(in the rows, 100 means zero)
Rotation paths and how fast each direction turns (degrees per step)
Each turn is a multiple of 5 degrees from 10 to 175, or 0.
Each row of a path follows its step; steps can be skipped.

step 0: [112, 111, 102,  87,  79, 108,  97, 120,  90,  99, 109, 100, 120, 108, 129,
 119,  90,  85,  98, 115, 124, 120, 116, 125,  92,  67, 114,  70,  96, 107,
  83, 110, 108, 118,  86,  91,  87, 100, 110, 116,  61,  95, 112, 101,  94,
 113,  84]
step 1: [ 76,  94, 111, 100, 129,  90,  84,  98,  97,  83, 124,  67, 102, 102,  81,
 114,  85,  84, 123, 107,  97, 122, 121, 126, 130,  81,  87,  83,  86, 104,
  92, 130, 106, 114, 119,  93,  94,  93,  94, 100,  85, 104, 100, 108, 111,
 106,  81]
step 2: [105, 103,  86, 107, 127,  95,  94, 104, 105,  76, 122,  67,  81,  96,  96,
 101,  80, 112, 102, 104,  77,  96, 100,  93, 115, 101,  74, 120, 109,  86,
 142, 105, 116, 110, 137, 101, 115, 100, 100,  96, 101, 103, 102,  76, 110,
  74, 116]
step 3: [105, 107,  79, 114,  77,  78, 118, 125, 105,  84,  94, 114,  77, 112, 118,
  92, 102,  93,  89,  98,  75,  86,  79,  86,  90, 100,  92, 118, 131,  94,
 136,  99, 113, 112,  75, 108,  90,  78,  84,  99,  94,  99, 118,  91, 110,
  82, 114]
step 4: [ 86, 114, 113, 101,  78,  79, 110, 110, 104,  82,  63, 108, 105, 116,  91,
  94, 137,  85, 103,  88,  83, 112, 110,  94,  76, 104, 106,  97, 118,  93,
 102, 111,  93, 111,  74,  78,  82,  84,  97,  93, 103,  92,  95, 121,  83,
 134, 113]
step 5: [ 87, 103, 103,  98, 114, 110,  93,  90,  88,  97,  82,  87, 127, 110, 109,
  97, 122, 102,  95, 118, 109, 114, 124, 122,  75,  78, 110, 116, 104,  79,
  97,  88, 106, 104, 115,  80, 116, 120, 126,  95,  88,  92,  85, 118,  64,
 130, 105]
step 6: [ 83,  85,  88, 110, 121, 117,  90,  89,  97, 104,  97,  97,  96, 105, 107,
 104,  73, 103,  89, 133, 105,  97,  99, 122, 113,  82, 110, 111, 108,  97,
 102,  95, 108,  94, 108, 111, 118, 104, 110, 120,  63,  74, 103, 128,  91,
  85,  54]
step 7: [105,  95, 107,  93,  91, 125,  94, 115, 119,  79,  91,  89,  84,  73,  72,
 115,  78, 107,  94, 101,  93, 102, 102,  92, 128, 119,  84,  94, 115, 119,
 117, 117,  88, 109, 114, 102,  92,  80, 103, 135,  78,  88, 113, 107, 112,
  90,  74]
step 9: [ 79, 103,  77, 122,  84,  62, 124,  99, 102,  88,  95,  94, 106, 116, 118,
  88, 123,  86, 125, 108, 115, 120,  96, 123,  98, 102,  90, 108,  89,  77,
 103, 126, 120, 127,  83, 112, 110, 105,  89,  82, 120, 100,  94,  94, 109,
  98,  95]
step 10: [ 79,  85,  82, 109, 130,  85,  97,  92, 108,  73,  76, 114, 110, 131, 101,
  79,  94, 122, 105, 107,  88, 113, 129,  96,  79, 132, 109, 113,  82,  89,
 112, 113, 122, 101, 103,  90,  99,  85, 112,  94, 120,  85,  89, 109,  94,
  98, 101]
Speeds:
[ 99,  96, 107,  97,  99, 100,  98, 109, 105, 101,  94,  98, 102,  95,  92,
 100,  92,  94,  99, 106, 102, 103,  98, 101,  91,  97, 107,  98, 100, 104,
  98,  93,  97,  97, 102,  98, 105, 113,  98, 103,  96, 100, 102, 100,  98,
  99,  92]
55
[ 92,  98,  99,  92,  97,  93,  96,  91, 109,  97,  99, 103, 102,  95,  95,
 105,  94,  95, 106,  96,  98, 104, 104,  96,  98, 101, 102,  98, 101, 101,
 102, 107,  91,  97, 103, 104,  99,  95, 101, 100, 105,  94,  99, 109, 101,
 101, 104]
125
[109, 102,  97, 106, 102, 100,  94,  98, 105,  99, 100, 107,  97, 104, 103,
 105,  93,  96,  99,  99, 101, 104,  99,  97,  97, 114,  96, 106, 102,  98,
  98,  97, 108,  94, 103,  99, 101, 102,  97, 101,  96,  91, 107, 102,  98,
  95, 100]
95
[ 95, 102, 107,  97,  97, 100, 106,  93, 103,  99,  95,  99, 104, 108, 107,
  96,  95, 102, 104, 107, 100, 104,  98, 105,  97, 107, 102,  96, 103, 106,
 100,  96, 106,  94,  93,  99, 104,  95, 101, 103,  98, 103,  91,  98,  94,
 103, 108]
65
[102, 101, 110,  99,  90, 105,  99,  96, 100,  91, 109, 100,  95, 102, 101,
 103, 101,  99, 105, 102, 100,  91, 107,  96,  98, 104, 103, 104, 103,  94,
 105,  97,  94, 101,  88, 102, 101, 105, 100, 101, 102, 101, 102,  97, 103,
 101,  96]
80
[108,  98,  95,  96,  98,  99,  98,  99, 102, 105,  98, 102,  91,  99, 104,
  98, 108, 102, 104, 101,  98, 103, 110,  96, 102,  95, 107, 104, 111, 105,
  94,  95, 101,  94, 103,  97, 103,  98, 103,  99,  99,  97,  91, 103, 102,
 104,  92]
55
